In the data rows, the value 500 means zero.
Here are some numbered points:
509 & 420 & 508 & 547 & 382 & 529 & 564 & 570 & 407 & 501 & 295 & 416 & 528 & 300 & 372 & 551 & 584 \\ 0
514 & 483 & 556 & 590 & 527 & 385 & 427 & 397 & 556 & 600 & 723 & 516 & 443 & 694 & 448 & 445 & 602 \\ 1
542 & 563 & 544 & 387 & 506 & 428 & 510 & 444 & 456 & 447 & 480 & 506 & 478 & 425 & 468 & 557 & 524 \\ 2
413 & 599 & 537 & 527 & 595 & 559 & 473 & 553 & 476 & 547 & 515 & 397 & 461 & 508 & 486 & 556 & 445 \\ 3
520 & 544 & 459 & 459 & 469 & 492 & 501 & 461 & 544 & 391 & 502 & 628 & 590 & 633 & 564 & 505 & 460 \\ 4
650 & 507 & 558 & 473 & 603 & 616 & 501 & 566 & 466 & 438 & 420 & 587 & 417 & 527 & 569 & 410 & 398 \\ 5
499 & 640 & 600 & 628 & 560 & 557 & 471 & 485 & 485 & 574 & 635 & 436 & 557 & 524 & 316 & 595 & 606 \\ 6
487 & 576 & 532 & 510 & 484 & 400 & 570 & 492 & 572 & 596 & 528 & 467 & 568 & 425 & 424 & 557 & 549 \\ 7
466 & 501 & 661 & 517 & 362 & 375 & 450 & 335 & 594 & 651 & 417 & 466 & 604 & 474 & 538 & 354 & 614 \\ 8
528 & 517 & 566 & 636 & 446 & 521 & 506 & 471 & 537 & 549 & 423 & 440 & 627 & 401 & 297 & 522 & 662 \\ 9
443 & 509 & 519 & 599 & 677 & 552 & 579 & 578 & 511 & 601 & 568 & 321 & 460 & 621 & 482 & 505 & 462 \\ 10
572 & 444 & 364 & 434 & 661 & 518 & 411 & 742 & 626 & 524 & 432 & 547 & 572 & 311 & 512 & 495 & 230 \\ 11
504 & 478 & 541 & 468 & 439 & 564 & 456 & 643 & 505 & 533 & 352 & 451 & 570 & 382 & 571 & 554 & 413 \\ 12
567 & 522 & 419 & 477 & 545 & 615 & 432 & 572 & 492 & 449 & 495 & 718 & 464 & 416 & 464 & 547 & 411 \\ 13
415 & 278 & 420 & 748 & 408 & 550 & 556 & 533 & 395 & 550 & 423 & 514 & 401 & 571 & 525 & 356 & 529 \\ 14
543 & 493 & 513 & 468 & 536 & 444 & 457 & 548 & 456 & 481 & 584 & 346 & 549 & 399 & 398 & 637 & 478 \\ 15
581 & 499 & 516 & 437 & 443 & 516 & 519 & 382 & 451 & 462 & 472 & 739 & 446 & 474 & 390 & 497 & 712 \\ 16
518 & 634 & 457 & 277 & 300 & 430 & 595 & 396 & 579 & 379 & 330 & 667 & 683 & 331 & 504 & 503 & 584 \\ 17
501 & 609 & 547 & 558 & 484 & 483 & 446 & 518 & 562 & 606 & 567 & 448 & 642 & 442 & 462 & 620 & 504 \\ 18
535 & 538 & 542 & 475 & 325 & 444 & 549 & 371 & 449 & 424 & 443 & 541 & 543 & 569 & 554 & 488 & 610 \\ 19
462 & 531 & 554 & 530 & 480 & 571 & 428 & 427 & 513 & 506 & 522 & 489 & 480 & 582 & 542 & 466 & 540 \\ 20
462 & 532 & 527 & 457 & 554 & 618 & 544 & 662 & 467 & 464 & 401 & 434 & 471 & 428 & 498 & 610 & 446 \\ 21
456 & 638 & 465 & 344 & 602 & 582 & 609 & 389 & 618 & 376 & 555 & 548 & 410 & 635 & 530 & 372 & 490 \\ 22
517 & 482 & 457 & 499 & 502 & 599 & 386 & 550 & 400 & 379 & 658 & 520 & 423 & 668 & 559 & 541 & 310 \\ 23
528 & 603 & 574 & 336 & 638 & 633 & 611 & 656 & 342 & 446 & 494 & 374 & 370 & 379 & 516 & 710 & 597 \\ 24
420 & 645 & 548 & 502 & 259 & 276 & 581 & 271 & 523 & 574 & 519 & 458 & 497 & 633 & 361 & 559 & 598 \\ 25
563 & 423 & 474 & 409 & 506 & 585 & 518 & 532 & 511 & 317 & 407 & 506 & 571 & 344 & 499 & 462 & 535 \\ 26
540 & 353 & 491 & 566 & 435 & 613 & 396 & 430 & 380 & 482 & 441 & 610 & 324 & 548 & 580 & 316 & 458 \\ 27
523 & 614 & 594 & 422 & 430 & 447 & 457 & 501 & 387 & 469 & 514 & 358 & 571 & 408 & 522 & 589 & 480 \\ 28
501 & 587 & 540 & 630 & 497 & 545 & 605 & 495 & 443 & 504 & 458 & 375 & 546 & 592 & 395 & 512 & 529 \\ 29
596 & 365 & 391 & 508 & 470 & 478 & 611 & 685 & 354 & 376 & 440 & 450 & 554 & 434 & 435 & 600 & 489 \\ 30
668 & 392 & 424 & 454 & 647 & 667 & 436 & 725 & 494 & 337 & 508 & 547 & 361 & 545 & 574 & 505 & 308 \\ 31
472 & 386 & 438 & 685 & 528 & 563 & 544 & 454 & 360 & 484 & 539 & 467 & 288 & 616 & 414 & 348 & 474 \\ 32
480 & 493 & 669 & 491 & 360 & 375 & 447 & 322 & 597 & 643 & 440 & 454 & 606 & 466 & 554 & 336 & 618 \\ 33
453 & 335 & 398 & 615 & 583 & 562 & 503 & 530 & 489 & 527 & 627 & 517 & 469 & 499 & 595 & 400 & 565 \\ 34
463 & 501 & 489 & 510 & 614 & 584 & 528 & 456 & 601 & 426 & 593 & 564 & 509 & 503 & 400 & 414 & 526 \\ 35
528 & 504 & 518 & 599 & 683 & 578 & 485 & 648 & 428 & 544 & 556 & 403 & 601 & 458 & 544 & 692 & 541 \\ 36
531 & 453 & 524 & 548 & 350 & 565 & 398 & 548 & 511 & 514 & 398 & 564 & 612 & 508 & 538 & 561 & 464 \\ 37
515 & 390 & 412 & 173 & 387 & 517 & 543 & 403 & 533 & 241 & 419 & 711 & 430 & 469 & 764 & 380 & 442 \\ 38
479 & 698 & 631 & 451 & 503 & 432 & 583 & 426 & 493 & 540 & 525 & 548 & 539 & 547 & 395 & 666 & 628 \\ 39
611 & 473 & 485 & 548 & 440 & 640 & 473 & 613 & 342 & 368 & 413 & 475 & 456 & 407 & 428 & 560 & 454 \\ 40
455 & 589 & 496 & 616 & 562 & 500 & 564 & 492 & 492 & 553 & 586 & 419 & 536 & 499 & 381 & 502 & 586 \\ 41
420 & 554 & 521 & 427 & 455 & 456 & 496 & 378 & 664 & 491 & 510 & 456 & 635 & 462 & 566 & 433 & 534 \\ 42
497 & 387 & 581 & 835 & 437 & 598 & 462 & 537 & 479 & 660 & 395 & 543 & 549 & 450 & 377 & 347 & 634 \\ 43
466 & 466 & 404 & 286 & 342 & 417 & 484 & 491 & 488 & 383 & 533 & 627 & 540 & 418 & 598 & 646 & 468 \\ 44
522 & 430 & 516 & 635 & 410 & 565 & 600 & 591 & 391 & 568 & 411 & 489 & 571 & 418 & 511 & 552 & 539 \\ 45
579 & 616 & 504 & 266 & 642 & 499 & 406 & 540 & 475 & 336 & 613 & 507 & 438 & 314 & 407 & 585 & 375 \\ 46
510 & 493 & 432 & 432 & 557 & 588 & 425 & 442 & 593 & 493 & 589 & 726 & 410 & 506 & 619 & 426 & 419 \\ 47
612 & 571 & 423 & 405 & 546 & 590 & 530 & 513 & 404 & 291 & 594 & 487 & 405 & 663 & 521 & 495 & 332 \\ 48
602 & 486 & 534 & 473 & 560 & 637 & 510 & 510 & 445 & 468 & 407 & 630 & 362 & 522 & 491 & 469 & 534 \\ 49
621 & 640 & 600 & 465 & 484 & 537 & 501 & 510 & 450 & 480 & 475 & 530 & 495 & 409 & 370 & 559 & 502 \\ 50
622 & 333 & 396 & 466 & 563 & 453 & 447 & 492 & 395 & 398 & 749 & 579 & 375 & 707 & 533 & 508 & 485 \\ 51
594 & 590 & 441 & 504 & 483 & 660 & 581 & 587 & 335 & 325 & 391 & 562 & 429 & 468 & 383 & 575 & 440 \\ 52
425 & 458 & 589 & 593 & 575 & 455 & 561 & 521 & 464 & 626 & 548 & 252 & 515 & 535 & 417 & 516 & 634 \\ 53
452 & 548 & 498 & 547 & 436 & 596 & 513 & 546 & 433 & 566 & 376 & 538 & 398 & 550 & 553 & 496 & 399 \\ 54
457 & 519 & 642 & 544 & 320 & 315 & 404 & 371 & 514 & 675 & 532 & 438 & 529 & 432 & 378 & 559 & 593 \\ 55
638 & 609 & 586 & 498 & 642 & 429 & 386 & 395 & 571 & 502 & 740 & 561 & 495 & 573 & 392 & 535 & 536 \\ 56
653 & 538 & 501 & 431 & 722 & 624 & 489 & 695 & 385 & 379 & 452 & 450 & 291 & 557 & 481 & 601 & 299 \\ 57
559 & 505 & 579 & 624 & 492 & 622 & 523 & 570 & 426 & 616 & 258 & 592 & 436 & 480 & 488 & 412 & 574 \\ 58
513 & 604 & 645 & 604 & 533 & 496 & 523 & 603 & 462 & 616 & 499 & 258 & 686 & 367 & 338 & 661 & 591 \\ 59
480 & 426 & 303 & 465 & 382 & 402 & 571 & 403 & 477 & 373 & 554 & 592 & 432 & 618 & 505 & 399 & 400 \\ 60
432 & 373 & 455 & 614 & 483 & 540 & 433 & 533 & 491 & 573 & 493 & 578 & 509 & 488 & 580 & 472 & 513 \\ 61
578 & 334 & 436 & 356 & 615 & 433 & 555 & 595 & 495 & 398 & 434 & 462 & 336 & 638 & 681 & 456 & 425 \\ 62
462 & 469 & 472 & 513 & 488 & 493 & 428 & 593 & 459 & 561 & 472 & 381 & 503 & 378 & 508 & 461 & 455 \\ 63
416 & 470 & 580 & 613 & 586 & 463 & 549 & 539 & 464 & 645 & 560 & 240 & 504 & 539 & 413 & 533 & 620 \\ 64
492 & 375 & 407 & 199 & 405 & 499 & 539 & 424 & 546 & 270 & 433 & 679 & 417 & 483 & 769 & 393 & 439 \\ 65
505 & 549 & 453 & 330 & 450 & 384 & 702 & 330 & 572 & 381 & 554 & 459 & 585 & 491 & 587 & 452 & 586 \\ 66
527 & 461 & 550 & 636 & 540 & 682 & 490 & 552 & 461 & 463 & 510 & 491 & 496 & 463 & 463 & 443 & 475 \\ 67
372 & 470 & 516 & 495 & 500 & 419 & 411 & 398 & 623 & 581 & 581 & 449 & 548 & 482 & 542 & 415 & 482 \\ 68
591 & 369 & 400 & 610 & 567 & 471 & 628 & 546 & 425 & 408 & 573 & 381 & 488 & 609 & 456 & 475 & 416 \\ 69
665 & 459 & 453 & 425 & 625 & 635 & 483 & 687 & 454 & 369 & 461 & 578 & 379 & 562 & 425 & 561 & 386 \\ 70
411 & 627 & 497 & 397 & 385 & 455 & 515 & 375 & 571 & 452 & 462 & 516 & 597 & 550 & 516 & 481 & 574 \\ 71
457 & 448 & 539 & 534 & 547 & 338 & 461 & 499 & 526 & 576 & 617 & 275 & 601 & 531 & 451 & 526 & 569 \\ 72
464 & 400 & 414 & 441 & 521 & 341 & 480 & 485 & 610 & 527 & 619 & 578 & 540 & 527 & 542 & 514 & 510 \\ 73
516 & 558 & 504 & 476 & 333 & 528 & 547 & 428 & 497 & 400 & 420 & 524 & 579 & 493 & 472 & 443 & 560 \\ 74
439 & 410 & 489 & 553 & 473 & 478 & 424 & 516 & 461 & 589 & 564 & 548 & 371 & 446 & 529 & 534 & 440 \\ 75
434 & 462 & 548 & 570 & 522 & 521 & 516 & 375 & 620 & 548 & 624 & 436 & 605 & 637 & 630 & 387 & 641 \\ 76
484 & 508 & 685 & 479 & 377 & 383 & 448 & 307 & 615 & 635 & 433 & 466 & 589 & 486 & 565 & 314 & 604 \\ 77
501 & 446 & 423 & 669 & 365 & 433 & 492 & 385 & 580 & 530 & 554 & 738 & 618 & 436 & 269 & 431 & 570 \\ 78
409 & 381 & 470 & 598 & 357 & 652 & 419 & 493 & 420 & 502 & 511 & 486 & 442 & 464 & 566 & 481 & 414 \\ 79
489 & 599 & 582 & 562 & 451 & 401 & 565 & 370 & 573 & 590 & 590 & 423 & 554 & 525 & 429 & 490 & 565 \\ 80
395 & 486 & 488 & 385 & 488 & 402 & 505 & 611 & 562 & 563 & 341 & 356 & 577 & 376 & 581 & 686 & 510 \\ 81
448 & 476 & 425 & 559 & 582 & 649 & 601 & 591 & 462 & 402 & 468 & 462 & 462 & 599 & 404 & 556 & 467 \\ 82
390 & 498 & 449 & 391 & 451 & 252 & 582 & 445 & 601 & 610 & 459 & 346 & 583 & 427 & 472 & 528 & 560 \\ 83
479 & 420 & 420 & 407 & 523 & 332 & 476 & 485 & 620 & 497 & 597 & 593 & 546 & 478 & 532 & 518 & 511 \\ 84
587 & 604 & 463 & 505 & 648 & 485 & 502 & 496 & 596 & 541 & 501 & 608 & 562 & 476 & 431 & 463 & 521 \\ 85
532 & 537 & 558 & 407 & 576 & 515 & 461 & 541 & 520 & 425 & 398 & 385 & 508 & 407 & 517 & 453 & 417 \\ 86
462 & 394 & 354 & 537 & 425 & 532 & 504 & 437 & 689 & 498 & 466 & 693 & 554 & 536 & 543 & 313 & 380 \\ 87
613 & 423 & 495 & 555 & 452 & 503 & 519 & 536 & 348 & 454 & 487 & 583 & 390 & 525 & 473 & 567 & 540 \\ 88
462 & 425 & 372 & 528 & 527 & 581 & 521 & 558 & 443 & 423 & 515 & 575 & 422 & 563 & 577 & 534 & 451 \\ 89
533 & 562 & 595 & 578 & 520 & 508 & 537 & 537 & 442 & 518 & 387 & 476 & 531 & 566 & 523 & 506 & 503 \\ 90
451 & 658 & 453 & 327 & 542 & 291 & 549 & 477 & 619 & 532 & 530 & 359 & 674 & 395 & 445 & 604 & 518 \\ 91
488 & 535 & 474 & 490 & 506 & 529 & 527 & 475 & 547 & 386 & 506 & 569 & 615 & 663 & 593 & 492 & 466 \\ 92
610 & 561 & 433 & 406 & 544 & 602 & 528 & 506 & 389 & 286 & 593 & 482 & 384 & 659 & 521 & 479 & 353 \\ 93
459 & 619 & 470 & 357 & 599 & 578 & 595 & 380 & 610 & 376 & 584 & 558 & 400 & 630 & 530 & 382 & 488 \\ 94
565 & 430 & 336 & 449 & 684 & 538 & 407 & 751 & 612 & 509 & 425 & 564 & 528 & 334 & 528 & 465 & 206 \\ 95
518 & 488 & 540 & 426 & 527 & 366 & 451 & 525 & 548 & 653 & 487 & 576 & 482 & 388 & 505 & 553 & 575 \\ 96
625 & 544 & 534 & 501 & 441 & 525 & 484 & 479 & 418 & 409 & 525 & 390 & 468 & 399 & 352 & 532 & 437 \\ 97
353 & 614 & 524 & 329 & 491 & 391 & 445 & 454 & 558 & 480 & 526 & 372 & 527 & 579 & 577 & 518 & 441 \\ 98
470 & 382 & 423 & 701 & 518 & 544 & 559 & 452 & 361 & 498 & 542 & 470 & 293 & 627 & 401 & 351 & 492 \\ 99
492 & 404 & 504 & 538 & 490 & 582 & 452 & 584 & 412 & 559 & 417 & 447 & 349 & 454 & 553 & 397 & 439 \\ 100
430 & 422 & 446 & 603 & 623 & 495 & 376 & 479 & 516 & 559 & 710 & 459 & 475 & 564 & 586 & 401 & 396 \\ 101
442 & 641 & 562 & 432 & 505 & 527 & 429 & 485 & 636 & 590 & 457 & 554 & 666 & 334 & 439 & 560 & 539 \\ 102
569 & 567 & 547 & 354 & 532 & 595 & 514 & 551 & 557 & 406 & 457 & 426 & 639 & 345 & 495 & 544 & 425 \\ 103
452 & 484 & 544 & 477 & 412 & 338 & 487 & 454 & 546 & 611 & 435 & 476 & 461 & 415 & 456 & 520 & 520 \\ 104
558 & 548 & 523 & 469 & 410 & 346 & 469 & 432 & 480 & 531 & 507 & 555 & 540 & 480 & 442 & 537 & 522 \\ 105
596 & 464 & 508 & 369 & 407 & 448 & 491 & 527 & 405 & 459 & 424 & 569 & 463 & 467 & 558 & 613 & 486 \\ 106
438 & 506 & 479 & 497 & 492 & 483 & 431 & 587 & 488 & 563 & 501 & 375 & 517 & 406 & 514 & 481 & 432 \\ 107
469 & 489 & 527 & 602 & 525 & 574 & 667 & 505 & 406 & 501 & 457 & 443 & 508 & 489 & 543 & 484 & 615 \\ 108
557 & 291 & 417 & 638 & 366 & 513 & 562 & 485 & 478 & 479 & 453 & 642 & 413 & 391 & 434 & 366 & 503 \\ 109
433 & 528 & 423 & 548 & 544 & 335 & 517 & 468 & 654 & 589 & 703 & 515 & 775 & 427 & 380 & 605 & 639 \\ 110
486 & 524 & 438 & 546 & 526 & 583 & 532 & 563 & 429 & 450 & 505 & 566 & 439 & 623 & 519 & 568 & 462 \\ 111
New points follow, each followed by the number of its nearest point above.
524 & 612 & 603 & 458 & 444 & 487 & 463 & 508 & 378 & 466 & 499 & 361 & 554 & 443 & 510 & 563 & 472 \\ 28
398 & 466 & 481 & 379 & 456 & 445 & 538 & 623 & 543 & 548 & 295 & 351 & 584 & 331 & 610 & 663 & 497 \\ 81
471 & 626 & 499 & 255 & 387 & 427 & 615 & 398 & 580 & 385 & 432 & 603 & 551 & 341 & 502 & 562 & 544 \\ 17
461 & 614 & 501 & 596 & 558 & 472 & 556 & 483 & 501 & 544 & 582 & 426 & 552 & 489 & 382 & 528 & 571 \\ 41
539 & 509 & 472 & 434 & 494 & 567 & 383 & 591 & 466 & 524 & 567 & 593 & 435 & 452 & 497 & 594 & 433 \\ 13
472 & 378 & 482 & 581 & 491 & 460 & 463 & 511 & 460 & 524 & 585 & 461 & 388 & 552 & 484 & 483 & 447 \\ 75
396 & 513 & 443 & 352 & 443 & 278 & 580 & 428 & 599 & 562 & 439 & 390 & 555 & 471 & 497 & 498 & 526 \\ 83
422 & 370 & 459 & 606 & 474 & 538 & 442 & 540 & 489 & 571 & 489 & 534 & 518 & 464 & 575 & 472 & 525 \\ 61
664 & 458 & 602 & 398 & 640 & 564 & 382 & 661 & 520 & 469 & 464 & 378 & 469 & 359 & 623 & 502 & 318 \\ 86
349 & 634 & 711 & 489 & 479 & 391 & 480 & 362 & 585 & 666 & 532 & 342 & 539 & 519 & 466 & 503 & 585 \\ 80
654 & 499 & 561 & 479 & 612 & 619 & 474 & 581 & 480 & 448 & 408 & 601 & 414 & 510 & 551 & 422 & 380 \\ 5
634 & 327 & 410 & 443 & 567 & 459 & 423 & 493 & 404 & 374 & 740 & 578 & 371 & 706 & 555 & 492 & 477 \\ 51
440 & 550 & 461 & 459 & 417 & 491 & 546 & 498 & 476 & 493 & 323 & 554 & 558 & 449 & 513 & 553 & 560 \\ 74
460 & 514 & 451 & 322 & 491 & 495 & 400 & 400 & 496 & 387 & 564 & 598 & 391 & 516 & 628 & 428 & 422 \\ 47
511 & 464 & 558 & 661 & 529 & 672 & 495 & 536 & 444 & 467 & 515 & 464 & 493 & 478 & 456 & 442 & 488 \\ 67
614 & 644 & 510 & 254 & 647 & 571 & 468 & 551 & 503 & 301 & 578 & 544 & 514 & 483 & 599 & 665 & 455 \\ 46
454 & 652 & 444 & 321 & 560 & 302 & 555 & 487 & 618 & 531 & 523 & 343 & 662 & 382 & 445 & 582 & 519 \\ 91
577 & 492 & 509 & 453 & 441 & 530 & 521 & 396 & 436 & 462 & 486 & 696 & 450 & 467 & 368 & 493 & 697 \\ 16
490 & 463 & 406 & 680 & 503 & 616 & 489 & 550 & 486 & 483 & 605 & 623 & 488 & 620 & 380 & 528 & 457 \\ 111
475 & 531 & 552 & 506 & 494 & 555 & 432 & 476 & 574 & 579 & 395 & 555 & 476 & 514 & 526 & 475 & 557 \\ 20
440 & 368 & 463 & 604 & 459 & 541 & 443 & 523 & 482 & 563 & 491 & 551 & 521 & 465 & 578 & 467 & 525 \\ 61
459 & 634 & 571 & 428 & 504 & 527 & 425 & 469 & 640 & 586 & 445 & 584 & 645 & 331 & 453 & 532 & 545 \\ 102
365 & 569 & 590 & 541 & 503 & 502 & 426 & 436 & 555 & 576 & 549 & 336 & 545 & 484 & 507 & 425 & 487 \\ 68
510 & 506 & 560 & 445 & 478 & 578 & 434 & 678 & 538 & 546 & 369 & 449 & 590 & 365 & 585 & 577 & 407 \\ 12
471 & 414 & 298 & 488 & 381 & 392 & 570 & 401 & 471 & 403 & 581 & 584 & 426 & 617 & 496 & 402 & 400 \\ 60
537 & 582 & 537 & 382 & 511 & 456 & 503 & 464 & 454 & 448 & 484 & 503 & 483 & 430 & 458 & 584 & 515 \\ 2
419 & 643 & 497 & 388 & 394 & 439 & 499 & 362 & 570 & 448 & 461 & 534 & 595 & 526 & 500 & 476 & 548 \\ 71
395 & 533 & 582 & 511 & 532 & 502 & 393 & 361 & 730 & 574 & 701 & 485 & 575 & 493 & 556 & 417 & 444 \\ 68
557 & 471 & 581 & 454 & 531 & 501 & 419 & 494 & 668 & 600 & 429 & 672 & 451 & 482 & 530 & 486 & 562 \\ 96
554 & 552 & 586 & 571 & 502 & 518 & 551 & 544 & 403 & 474 & 386 & 498 & 512 & 565 & 522 & 499 & 488 \\ 90
561 & 605 & 688 & 558 & 500 & 469 & 522 & 546 & 475 & 591 & 407 & 298 & 631 & 390 & 327 & 592 & 613 \\ 59
557 & 445 & 490 & 395 & 444 & 463 & 512 & 365 & 486 & 418 & 537 & 591 & 538 & 463 & 631 & 466 & 580 \\ 19
366 & 457 & 511 & 539 & 457 & 429 & 406 & 373 & 599 & 591 & 553 & 489 & 532 & 464 & 512 & 394 & 508 \\ 68
361 & 525 & 486 & 535 & 533 & 470 & 648 & 510 & 652 & 609 & 401 & 422 & 640 & 532 & 587 & 389 & 570 \\ 42
449 & 364 & 390 & 635 & 537 & 564 & 534 & 512 & 495 & 540 & 627 & 506 & 505 & 464 & 554 & 400 & 588 \\ 34
462 & 440 & 489 & 699 & 535 & 635 & 455 & 520 & 526 & 655 & 548 & 581 & 530 & 483 & 478 & 479 & 599 \\ 61
337 & 435 & 543 & 821 & 480 & 420 & 370 & 435 & 593 & 886 & 642 & 480 & 421 & 607 & 428 & 375 & 629 \\ 1
567 & 464 & 496 & 465 & 443 & 547 & 526 & 390 & 435 & 453 & 495 & 688 & 434 & 500 & 420 & 461 & 694 \\ 16
565 & 460 & 536 & 456 & 491 & 500 & 578 & 584 & 388 & 493 & 410 & 370 & 439 & 580 & 516 & 549 & 542 \\ 90
526 & 607 & 494 & 440 & 462 & 442 & 460 & 327 & 458 & 392 & 580 & 674 & 421 & 571 & 516 & 451 & 483 \\ 4
406 & 470 & 359 & 528 & 472 & 468 & 567 & 298 & 542 & 386 & 597 & 560 & 456 & 712 & 500 & 355 & 472 \\ 60
512 & 609 & 627 & 521 & 374 & 493 & 471 & 500 & 424 & 431 & 366 & 444 & 469 & 539 & 498 & 543 & 401 \\ 90
533 & 668 & 592 & 357 & 503 & 427 & 523 & 443 & 493 & 418 & 519 & 509 & 519 & 374 & 486 & 545 & 438 \\ 2
519 & 543 & 571 & 418 & 515 & 516 & 413 & 501 & 526 & 414 & 439 & 387 & 539 & 418 & 508 & 469 & 426 \\ 86
423 & 507 & 553 & 497 & 446 & 419 & 498 & 449 & 536 & 685 & 407 & 417 & 480 & 475 & 544 & 476 & 597 \\ 104
471 & 506 & 635 & 541 & 309 & 310 & 401 & 380 & 493 & 661 & 530 & 450 & 521 & 428 & 373 & 580 & 591 \\ 55
599 & 544 & 457 & 422 & 554 & 625 & 540 & 660 & 421 & 440 & 520 & 468 & 450 & 453 & 466 & 596 & 433 \\ 21
584 & 515 & 443 & 332 & 411 & 527 & 537 & 569 & 441 & 476 & 468 & 625 & 489 & 511 & 532 & 714 & 489 \\ 106
652 & 493 & 606 & 377 & 626 & 563 & 405 & 650 & 487 & 430 & 470 & 379 & 470 & 387 & 630 & 522 & 331 \\ 86
593 & 583 & 468 & 530 & 678 & 489 & 500 & 497 & 610 & 568 & 512 & 609 & 563 & 472 & 420 & 440 & 531 \\ 85
478 & 533 & 452 & 524 & 515 & 580 & 544 & 562 & 409 & 445 & 489 & 544 & 428 & 627 & 554 & 563 & 475 \\ 111
444 & 405 & 449 & 580 & 643 & 360 & 432 & 642 & 594 & 639 & 508 & 367 & 506 & 532 & 381 & 612 & 479 \\ 72
466 & 546 & 529 & 632 & 508 & 397 & 553 & 378 & 542 & 556 & 591 & 452 & 560 & 621 & 434 & 447 & 536 \\ 80
455 & 484 & 526 & 633 & 535 & 657 & 412 & 569 & 532 & 557 & 436 & 536 & 423 & 486 & 481 & 470 & 423 \\ 67
456 & 481 & 553 & 616 & 505 & 535 & 679 & 529 & 432 & 553 & 423 & 409 & 579 & 430 & 527 & 507 & 666 \\ 108
459 & 419 & 415 & 632 & 549 & 386 & 544 & 540 & 546 & 605 & 625 & 432 & 631 & 591 & 485 & 549 & 545 \\ 72
456 & 507 & 666 & 558 & 319 & 308 & 409 & 371 & 500 & 674 & 515 & 392 & 535 & 433 & 392 & 545 & 614 \\ 55
407 & 456 & 452 & 605 & 470 & 452 & 420 & 424 & 562 & 609 & 743 & 501 & 606 & 574 & 484 & 563 & 634 \\ 1
355 & 642 & 700 & 471 & 479 & 392 & 483 & 351 & 596 & 648 & 532 & 360 & 528 & 484 & 459 & 481 & 571 \\ 80
567 & 508 & 420 & 486 & 521 & 612 & 418 & 607 & 486 & 446 & 468 & 703 & 474 & 408 & 478 & 568 & 407 \\ 13
437 & 358 & 448 & 612 & 475 & 561 & 447 & 541 & 467 & 568 & 498 & 538 & 506 & 454 & 563 & 469 & 516 \\ 61
398 & 451 & 499 & 483 & 454 & 420 & 420 & 378 & 588 & 543 & 556 & 494 & 519 & 469 & 542 & 411 & 496 \\ 68
402 & 548 & 575 & 473 & 544 & 485 & 396 & 379 & 741 & 567 & 695 & 507 & 572 & 453 & 571 & 442 & 417 \\ 68
480 & 499 & 555 & 646 & 463 & 399 & 470 & 526 & 440 & 618 & 419 & 405 & 494 & 517 & 263 & 573 & 608 \\ 9
341 & 629 & 533 & 356 & 477 & 395 & 439 & 448 & 558 & 488 & 510 & 370 & 550 & 572 & 558 & 534 & 451 \\ 98
509 & 480 & 429 & 486 & 527 & 572 & 408 & 454 & 581 & 536 & 601 & 705 & 451 & 434 & 586 & 439 & 448 \\ 47
521 & 606 & 541 & 531 & 468 & 489 & 450 & 531 & 545 & 584 & 548 & 465 & 618 & 438 & 472 & 628 & 489 \\ 18
456 & 569 & 522 & 537 & 496 & 401 & 538 & 341 & 553 & 522 & 628 & 496 & 534 & 550 & 456 & 442 & 583 \\ 80
542 & 474 & 423 & 564 & 439 & 476 & 461 & 477 & 525 & 576 & 545 & 679 & 621 & 201 & 276 & 512 & 660 \\ 78
529 & 322 & 480 & 712 & 484 & 572 & 348 & 348 & 484 & 552 & 557 & 744 & 269 & 629 & 449 & 342 & 471 \\ 27
360 & 516 & 462 & 546 & 528 & 490 & 637 & 525 & 662 & 607 & 402 & 424 & 648 & 553 & 584 & 401 & 543 \\ 42
561 & 509 & 598 & 310 & 551 & 591 & 537 & 501 & 468 & 369 & 384 & 416 & 447 & 459 & 614 & 457 & 522 \\ 86
617 & 495 & 542 & 485 & 551 & 636 & 503 & 517 & 431 & 465 & 416 & 613 & 384 & 527 & 498 & 474 & 513 \\ 49
423 & 423 & 541 & 609 & 517 & 515 & 503 & 387 & 609 & 577 & 604 & 433 & 613 & 612 & 637 & 383 & 652 \\ 76
445 & 494 & 534 & 618 & 678 & 573 & 580 & 591 & 495 & 610 & 569 & 314 & 439 & 623 & 485 & 507 & 470 \\ 10
499 & 529 & 454 & 357 & 458 & 381 & 693 & 330 & 556 & 379 & 566 & 441 & 562 & 497 & 566 & 438 & 595 \\ 66
452 & 547 & 538 & 625 & 496 & 366 & 548 & 371 & 554 & 572 & 612 & 449 & 563 & 642 & 453 & 462 & 541 \\ 80
508 & 406 & 503 & 569 & 356 & 543 & 575 & 567 & 392 & 489 & 284 & 419 & 536 & 309 & 369 & 537 & 586 \\ 0
500 & 394 & 572 & 804 & 412 & 574 & 452 & 520 & 466 & 649 & 393 & 548 & 540 & 468 & 390 & 364 & 631 \\ 43
610 & 589 & 447 & 521 & 491 & 669 & 551 & 571 & 328 & 329 & 399 & 574 & 420 & 486 & 384 & 551 & 430 \\ 52
513 & 406 & 462 & 513 & 460 & 533 & 496 & 620 & 504 & 544 & 358 & 519 & 588 & 412 & 559 & 619 & 466 \\ 12
449 & 394 & 447 & 659 & 556 & 503 & 535 & 596 & 546 & 581 & 478 & 406 & 472 & 709 & 559 & 421 & 363 \\ 10
449 & 413 & 369 & 547 & 521 & 610 & 527 & 561 & 430 & 412 & 513 & 561 & 416 & 584 & 574 & 515 & 463 \\ 89
433 & 534 & 650 & 567 & 345 & 319 & 409 & 381 & 529 & 708 & 531 & 430 & 516 & 441 & 360 & 571 & 598 \\ 55
530 & 574 & 543 & 346 & 482 & 378 & 512 & 421 & 461 & 482 & 469 & 508 & 492 & 397 & 470 & 578 & 560 \\ 2
411 & 447 & 426 & 475 & 447 & 455 & 546 & 421 & 573 & 512 & 464 & 492 & 638 & 498 & 568 & 377 & 586 \\ 42
450 & 579 & 550 & 640 & 496 & 545 & 625 & 494 & 468 & 515 & 476 & 353 & 556 & 605 & 410 & 500 & 554 \\ 29
531 & 448 & 505 & 442 & 484 & 580 & 482 & 490 & 609 & 457 & 474 & 628 & 509 & 556 & 531 & 554 & 447 \\ 4
418 & 495 & 384 & 488 & 456 & 473 & 568 & 287 & 563 & 385 & 587 & 565 & 473 & 697 & 531 & 351 & 484 \\ 60
590 & 385 & 406 & 632 & 567 & 574 & 421 & 455 & 560 & 487 & 598 & 851 & 340 & 648 & 404 & 320 & 445 \\ 47
551 & 484 & 569 & 633 & 485 & 603 & 524 & 569 & 402 & 618 & 264 & 578 & 425 & 499 & 492 & 413 & 566 \\ 58
